Each path below is one point turned by a fixed rotation once a step. After each direction that follows a path, write how fast that rotation turns it, in deg/step (0 if it stays still).
Each turn is a multiple of 5 degrees from 10 to 175, or 0.
Each row of a path follows its step; steps can be skipped.
Rotation 1:
step 0: [ 0.40  2.66 -0.27 -0.38  0.88  4.60  0.00 -0.99 -0.49  0.02 -0.36  1.92
 -2.26 -1.90 -0.21 -0.58  1.88 -0.35 -2.74 -1.40  3.92  4.25  2.42 -2.92
 -0.23 -2.05  3.37  1.11 -0.61  4.00 -0.29  2.00 -2.26  0.70  0.94]
step 1: [ 2.17  0.38  0.47  1.57 -0.37 -0.69 -2.10 -0.26 -3.10  3.69 -3.98  0.26
  2.61 -1.20  2.52  0.35 -0.94 -1.21 -4.15 -0.77 -1.66  2.01 -2.32 -1.09
  2.19  0.47  1.06 -4.53  2.85  2.41  1.15 -1.50 -0.79  1.62  0.76]
step 2: [-1.77  0.32  3.06 -1.84 -1.53  0.12  1.55 -1.43 -3.10 -1.64  2.85  0.35
  2.76  2.43  2.21  3.01 -0.93 -0.15  0.34 -2.35  0.85  0.13  3.00  3.53
  0.77 -5.14  0.19 -3.66  1.56  1.31  0.84 -1.09 -1.17  1.01 -0.55]
step 4: [ 1.52 -2.21  2.70  3.27  2.91 -1.45  3.09 -2.39 -1.25  2.03 -0.03  3.99
 -0.61 -3.52  2.74 -0.82  1.63  1.70 -0.09  2.74  0.35 -0.93  1.06 -2.08
 -2.50 -1.50  1.51 -0.73  3.05 -0.76 -1.77  0.06 -3.33  1.11  0.08]
step 5: [-0.07  1.00 -3.07 -0.19 -2.22 -0.63  1.05 -2.09 -2.61 -0.23 -1.47 -1.61
 -3.30 -0.33  0.19  0.64 -1.37 -1.38 -0.79  0.10  3.81 -1.54  2.62 -3.87
 -1.30 -2.16 -0.97 -4.74  0.90  3.24  0.81  1.36 -2.13 -2.04  2.90]
step 6: [ 0.49 -2.81  1.46  0.48 -0.35  0.92 -4.35  3.43 -2.06 -0.53  1.06  2.03
 -1.52 -0.25  2.20  0.17 -0.73  1.68 -4.42  0.55  4.60  1.79 -1.96  2.03
  3.20 -0.97 -1.22 -2.28  0.28  2.91 -2.21  0.04 -0.69  0.41  1.12]
step 7: [-2.44 -0.24  2.59 -3.95  0.00 -2.34  0.29 -0.75 -3.70  1.10  0.31  2.94
  1.65 -1.14 -1.80  1.76  3.63 -0.65  2.77  1.07 -0.97  1.18 -1.42  1.31
  0.92  0.25  1.73 -2.16  2.29  4.26 -0.97 -3.62 -1.64 -1.36  0.96]
step 8: [ 1.99  2.57 -0.97 -2.41  1.25  0.73  3.97 -3.78 -0.92  1.37  0.56  4.07
 -0.49  1.27  1.13 -2.00  0.80  0.50  1.56 -3.70  3.93  2.43  0.75  0.74
  1.23 -0.53  0.80 -1.41 -1.92  0.22 -1.04  0.98 -0.73  3.44  3.08]
step 9: [ 3.39 -1.92  1.38 -0.07  3.25  0.11  0.51  2.55  0.10  0.52 -2.65  1.59
  2.58 -1.95  4.11 -0.40  1.92 -3.06 -2.65 -2.06  1.53  0.96  2.74 -3.33
 -1.32  1.42 -2.11 -1.54  1.23  2.16  2.29 -0.77 -2.45  0.77  0.26]
step 10: [-3.70 -2.87 -1.40  1.14 -1.89  0.77  4.21 -0.18  0.83  0.64 -0.72 -0.33
  1.77 -1.39  4.40  1.52 -2.71  0.88 -0.40 -0.38  0.44 -0.06 -0.51  1.91
  0.88 -2.86  2.00 -4.02  2.64  2.19  0.75  0.28 -3.19 -2.73  1.67]
step 11: [ 2.00 -1.06  1.78 -3.78  0.46  0.37 -2.39 -0.82  0.74  0.99  3.51  1.36
  0.04  0.97 -3.92 -1.48 -3.21  2.67 -1.36  1.46  2.85  1.49  2.67  0.73
  1.58 -1.40  0.19 -2.35  1.30  2.28  2.50  0.91 -4.11 -1.41  1.45]
Directions:
[ 0.46  0.45 -0.25 -0.28  0.22 -0.30 -0.35 -0.28 -0.76 -1.28 -0.29 -0.70
  0.43  0.41 -0.43  0.53  0.51  0.38 -0.69 -1.02 -0.36  0.08  0.27  0.13
  1.14  0.26  1.44  0.39 -0.03  0.55 -0.77 -2.43  0.87  1.68  0.96]
60
[ 1.00  1.05  0.17 -1.35 -0.12 -1.07  0.49 -0.72 -0.04 -1.53  1.70 -0.96
  0.21  0.75  0.42 -0.47 -1.19 -0.78 -0.06  0.31  0.35  0.33  0.49 -1.02
  0.75 -0.32 -1.47 -0.13 -0.43  0.17 -0.68  1.00 -0.09  0.57 -0.17]
120
[-0.96  0.66 -0.19  1.69 -0.55 -1.43 -0.39  1.32 -0.31 -0.59 -0.45 -0.94
  0.57 -0.38  0.07 -0.28  0.13 -0.93 -0.23 -0.55  0.88  0.01  0.87  1.69
  0.44  0.05 -1.02  0.12  1.38 -0.07  0.65  0.78 -0.12  0.46  0.99]
90
[ 0.92  0.87  0.71  0.20 -0.27 -0.14 -0.02 -1.31  0.07 -0.40 -0.94  1.01
  0.03 -0.07  0.42 -0.57  0.13 -0.66  1.31  0.45  1.37 -0.10  0.85 -0.29
 -0.22  1.83  1.64  1.48  0.89 -0.42 -0.40  0.75  0.15 -0.07 -0.01]
85
[-0.79 -0.37 -0.86  0.18 -1.52 -0.77 -1.60 -0.06  0.17  0.24  0.08  0.43
 -1.13 -0.33 -1.61 -0.60  0.05 -0.58 -1.23  0.80  0.10  0.29  0.11 -0.75
  0.96 -0.61  1.13  0.13  0.15  1.01 -1.35  0.77 -0.37 -0.07 -0.78]
60
[ 0.44  0.24  1.16  1.17 -0.37 -0.30 -0.86  0.01 -1.63 -0.45  0.26  0.02
 -1.72 -0.41 -0.02  0.36  0.08  0.28  0.91  1.39  0.37 -1.90 -0.05 -0.36
 -0.50 -1.00 -0.34 -0.88 -0.51 -0.84 -0.20 -0.43  0.95  0.55  0.41]
35
[ 0.62 -1.01 -0.22 -0.19 -0.64  0.81 -1.13  0.12  0.57 -0.51  0.62  0.53
 -0.39  1.35  0.89  1.61 -0.56 -0.75  0.30 -0.68 -0.39 -0.75 -0.92 -0.40
  0.84 -0.36  0.06  0.13  2.28  0.21  0.49  0.42  0.67 -0.64  0.75]
85
